(in the rows, 128 means zero)
Each path below is one point turned by a fixed rotation once a step. After each direction that follows a path, write how fast that rotation turns it, in degrees per step (0 if it stays still).
Each turn is a multiple of 5 degrees from 10 to 175, or 0.
Each row of a path follows its step; steps can be skipped.
Path 1:
step 3: [133 135 117 131 128 128 125 117 118 130 124 123 126 127 130 123 133 131
 124 122 133 128 128 125 129 131 144 121 121 132 126 128 133 121 130 122
 122 139 114 132 120 135 122 131 128 125 130 131 131 122 125 127 134 127
 135 121 133 135 122 122 126 123 128 130]
step 5: [128 126 131 135 112 127 125 132 125 134 126 114 123 129 130 128 127 129
 127 124 124 126 129 131 123 125 124 123 117 136 130 130 134 132 124 116
 125 125 143 132 127 134 131 127 130 118 122 126 125 140 134 134 131 129
 119 122 129 124 132 131 129 122 121 129]
step 8: [132 141 132 139 128 133 141 125 128 137 126 130 118 129 129 136 126 134
 125 129 130 132 131 128 127 127 121 124 127 121 122 128 127 128 128 131
 122 120 127 124 132 124 118 130 125 117 133 121 127 132 135 124 125 128
 129 123 132 119 124 116 133 119 121 123]
step 12: [115 127 133 130 132 120 125 136 126 127 135 126 124 130 123 123 135 127
 129 137 132 120 130 128 133 125 128 136 125 120 127 127 140 124 123 128
 139 130 122 134 121 124 137 139 137 131 135 134 135 127 133 129 133 131
 127 137 126 126 130 134 121 121 134 129]
step 13: [125 119 130 128 126 132 126 133 118 130 123 126 140 123 123 133 122 133
 125 124 140 125 125 124 121 122 124 128 144 131 127 127 123 128 127 131
 131 129 127 123 128 131 123 118 129 125 132 115 124 125 131 134 127 134
 132 119 121 134 116 133 137 131 128 129]
step 15: [127 134 120 125 139 132 128 127 128 137 123 120 134 130 130 122 128 127
 128 133 130 123 128 126 130 136 128 121 129 124 121 122 137 126 129 120
 120 140 123 134 130 121 133 132 133 133 124 122 114 126 135 127 130 138
 128 139 125 129 137 131 132 135 121 125]
step 18: [131 123 124 126 119 134 128 136 124 126 124 116 131 122 129 127 132 127
 124 134 135 117 137 126 127 137 133 128 117 132 129 140 123 118 142 124
 135 129 127 129 123 128 129 125 133 129 133 130 124 134 140 120 130 131
 123 129 133 130 128 124 126 123 129 122]
step 22: [128 126 121 132 122 117 120 115 134 123 122 136 123 131 130 126 124 143
 124 129 123 133 120 125 125 127 125 121 124 135 123 125 131 132 126 116
 134 125 127 132 123 127 129 124 127 130 133 126 129 123 116 130 136 121
 119 127 127 125 123 139 129 134 128 132]
step 27: [124 132 130 124 135 129 131 131 135 127 130 129 131 136 125 125 134 132
 131 136 128 127 126 136 128 132 115 125 128 123 110 127 130 133 129 130
 133 124 124 127 135 116 119 131 135 131 130 137 135 125 130 118 126 133
 121 126 127 133 127 126 117 133 119 128]
step 29: [129 134 138 130 134 121 126 128 130 118 137 136 133 130 126 128 138 116
 127 128 133 132 124 124 131 131 131 123 122 119 144 134 126 125 130 133
 123 119 124 127 130 122 125 134 135 131 125 124 129 122 122 135 138 120
 131 126 124 127 125 125 133 122 123 133]
[130 125 127 128 127 127 127 127 128 127 129 126 130 128 128 129 128 125
 127 129 129 125 128 129 130 130 126 128 127 130 128 129 127 128 126 128
 126 129 128 130 127 129 126 130 129 127 127 126 126 126 128 127 129 126
 130 128 130 131 129 127 128 128 127 128] -> 25
[126 129 128 127 127 128 128 130 129 127 131 127 127 128 126 128 127 127
 126 128 129 128 128 125 130 127 129 127 128 128 127 126 128 130 131 125
 128 129 127 129 130 129 127 127 128 126 128 127 127 130 130 129 127 128
 128 129 131 130 129 128 132 128 128 129] -> 140
[127 128 127 127 128 126 127 129 127 128 127 128 129 128 128 127 127 128
 124 128 129 127 126 126 125 127 127 129 128 128 127 125 132 127 126 128
 127 128 128 126 126 131 129 129 128 129 128 127 129 128 127 132 128 127
 127 127 126 129 128 127 128 128 127 128] -> 40
[126 129 129 128 127 128 128 130 127 128 127 127 129 126 131 127 125 127
 128 127 130 127 129 128 128 129 125 128 128 128 131 126 130 129 128 130
 129 129 128 127 128 128 127 126 127 129 131 127 128 127 128 125 126 128
 130 129 128 127 126 128 129 125 130 127] -> 60
[126 129 130 129 128 126 126 128 129 127 130 130 130 129 129 125 129 129
 129 130 128 129 127 130 128 129 126 127 129 130 129 128 130 129 125 125
 129 127 127 130 128 126 128 125 128 127 129 131 128 129 129 129 130 128
 129 129 128 127 130 127 128 129 126 127] -> 145
